Each row of X is roughly a mix of the hidden directions of one of 3 groups; some rows fit no group.
X:
[[  6  -9  26 -11 -44  12  49  13  -3 -28]
 [-62   6 -16  11 -13  -7   4  12  38  19]
 [ 39   7 -14   5  -5 -49 -23  -5  35  18]
 [  3  43   6  50 -12  17   0  28  13  24]
 [-16   8  53  -9  44  18   0  30  -1   7]
 [ 22  11  41 -14  11  30 -16   8 -35  37]
 [ -9  20   8   4  38   0 -37 -26 -14  47]
 [ 24 -24  20 -35  13 -26 -24   9  42  17]
 [-51 -26   4 -52   6  -8 -17   2   3   3]
 [  1  18  24 -25 -12   1   3 -24 -40  50]
 [-48  14 -25  -3   2  22  18  48  -4  12]
 [  6  -8 -48   0  -7 -42 -34  30  -5 -11]
 [-14  23  34  -4  12  16  19 -55  15 -20]
 [ 33 -39  12 -14  34 -29  -1  -7 -19  33]
 [-35 -22   1 -13   4   8 -49 -26 -25  27]
 [-34 -52   2 -39  11  -2  12   4  -7  25]
 [ 28 -34  10   6  -7 -44  20 -19 -27  28]
 [ 15   0  14  10 -13  32  11 -55 -39   4]
 [ 16   1  17 -10 -57  -6  10  19 -41 -15]
 [ 16 -11  43   1 -29  42   0   1 -37 -13]
 [ -3   9 -38 -18  34  27 -21  -4  -3 -46]
 [ 17  -8  23 -36  10  11 -35  -5  28  44]
 [  3 -17  10  27  33  46 -38   3  11 -20]
 [-28 -14  20  31  27 -40  26 -28   8 -11]
 [ 18 -48   3  -2 -32 -27  37   0 -14 -21]
 [ 41  -8  -8  14 -16 -29   9 -43 -37   4]
 [  4 -40  17 -41  -8 -31  -9   2  37  20]
 [ 16  23  -8 -49  22 -28 -15 -38  16   4]
 [ -5   1  19  54  -9  -4 -32 -24  37   7]
 [ 31  13  18  33  41 -25   4  37   6 -12]
 [ 35  -2  -2  41  -3  21 -20 -41 -30  -8]
 [ 28  54   0  24  -3  16  11 -25   5  32]
 [ 14   5   9  39  39  -9  24  12 -47  -3]
 [ 25 -13  -2  34  -5 -25  25 -15 -43  32]
 [ 34  33  33  14  21  44  15  12  13   0]
 [-10 -15   2  47   3   8   4 -12  22 -56]
 [ 11  18  41  27  13  31   2  48   7  -1]
 [ 26 -12 -20  16   1 -34  -9  34  45  21]
 [ 21  -2  35 -39   9 -26 -23  29  24  22]
 [  5  37  46 -17  -9  11 -21  -4  31 -31]
 [-12 -15  26 -44   3 -21  18  48  19  -3]
 [ 25  -5  44  -6 -15  35  10  41 -14 -17]
 [ 36 -39   5 -26  -2 -37 -32 -20  -6  -5]
 [ -4  14  16 -27 -21  43  40 -29  11  17]
 [-28 -30  50 -13 -18  26  24 -11 -18  -3]
 [ 16 -16 -25  22 -20  24 -35  16  -1 -48]
 [  1  17   5 -35  13  12 -28  -4  30 -53]
 [ -3   5  43  16 -44 -12  25 -21 -21  26]
 [ 13  -3  -8 -25 -26 -50  29   0 -32  22]
 [  1  28 -27  20 -11  15  51  37 -11   6]
 [ 23 -19  11   5  10 -30  32 -37 -39  21]
 [  3  57   1 -21  28  30  30  -1  -7   1]
 [ 26 -20  -3  11 -57  11  13  18  13 -33]
 [ 26 -16 -66   6  17 -12  -7 -11 -13 -16]
 [ 35 -49  -5   4  46 -18   9   8 -12   6]
 [-20  32  16  44 -28  -3  22  33  17 -12]
 [ 27  28  45   9   0 -24   3  -8   0 -46]
 [ 26  38  12  20  10  29  -8 -30 -42   2]
 [-19 -40 -36   1 -26 -20  32  24 -13 -17]
 [-14 -22  -2  -1  -3  66 -18 -24  16 -15]
 [  3  -9 -10  56 -29 -16 -12  24  26  23]
 [-10 -12 -13 -56   4 -12  18   5   5  48]
 [-39   8  57  -4   9   7  22  25  -3 -19]
 [-20  -8 -45 -32 -13 -29  13 -41  -2   4]
 [ -3   4  32  -7  -2  27 -13   0   3  66]
 [ 22  30  45  21  17  16  -8  36  25   8]
 [  4  16 -10  16  -7  30   6 -39 -55  17]
 [-14  -3  44 -13 -27  15 -12  50 -12 -15]
 [ 14 -47  -2  -9  18  11  47 -35   3   5]
 [-29  13 -38  22  -9  -6  50  14  14 -21]
 [-26 -32 -34  20 -39   0  28  18 -21   9]
 [  4 -22  -4  11  39  -8 -23  51  24 -20]
 [ 54  25  29  19  -2  29  10  11 -23  -6]
 [  3 -16 -63  -1 -22 -33  14  16  -9   7]
 [  9  24  52  -6  -2  22   9 -15 -33  33]
 [ 48 -37  -1 -23  -6  -1  32   5 -31  10]
 [ -5  10  32 -43  25  11  27   5 -43   6]
 [-27  -4   0  54 -11  31  26  22  -5 -20]
 [-23  37 -21   5 -17  31 -15  15  35 -34]
 [ 33  20   4  28  -9   8  22 -52 -27   1]
 [  3  21 -48  13 -39  13 -19  -1  37   5]
 [ 19 -30 -33 -50   3  16   6  -3  -3  35]
 [ 10  17 -32   0 -16  34 -14 -47 -33   7]
 [-15  -4 -17 -31 -29 -47  32  27  11  -1]
 [-53  26 -30  -3  12  31 -18  -9  -6  22]
 [-55   7  10  -2  21  -6  13  -5  50   0]
 [ -1  30 -17  47   1  21 -23 -42   4  14]
 [ 14 -25  28   9  11 -20  -7 -31  18 -53]
 [ 10  10   6  -8 -21  65 -33 -10 -15   4]
 [-35  28  59   0 -15  23  -5   1  -6   6]
 [-26 -14  24  23  16  45 -10 -14 -23 -36]
 [ -1 -49   0 -32   5 -31  -3  15  30  28]
 [ 28  16  20  -5 -17   1  47 -48  -7   0]
 [ 41 -15  19   4  29 -30 -12  21  18  38]
 [-25  29  13  13   6  -4 -11 -48  45   6]
 [ 38   5 -34 -23  -7 -17 -14 -36 -26  27]
 [ -2  -5  25   8 -18  62   3   5  16 -35]
 [  6  44   4  32 -23   6  11 -17 -19 -45]
 [-42  24  42   9  12  24  15 -17  31   1]
 [-10 -28  40 -56  -3  -9 -10 -12  21   4]
 [  9 -37  41  36 -12  -4 -18 -26   9 -26]
 [-52 -19  24 -26  -8 -32  25  -9   1  18]
 [-26  32 -41 -12  25  -7 -28  25  22  17]
 [-15  -6  20  -3  17  16  38  25  51 -22]
 [ -8  -5 -67   6   6 -15  13  21 -12 -28]]
Here is one row of each group, with its name. Which group are the others in?
[ 23 -11 -20 -19  -2 -12 -33  13  55  23]
(41)
[-38  11 -16  22  18  -4 -53   7  25 -13]
(111)
[ -9   5 -17 -26 -17  -5  54  43  -9  15]
(97)

[ 10 -52  22   6 -11   3  18 -28 -41 -12]
(111)
[ -2   3  15  20  11 -51 -24  -8 -46  17]
(111)
[ 16  -6 -44  22 -25 -45   0 -24  20   7]
(97)
[  8 -50 -31 -21  34 -22  20  -2  13  15]
(111)
[ -1   4 -29   3  -7 -50  -7  25  47  12]
(97)
[ -9  26  -5 -50   2 -19  34  28  19  22]
(97)
[ 30   8 -23 -48  11 -37 -19  18   5  22]
(97)
[-5 -7 52  5  0 -8  9 24 10 53]
(41)
[  7  15 -63  20 -15  28 -13 -17 -11  12]
(41)
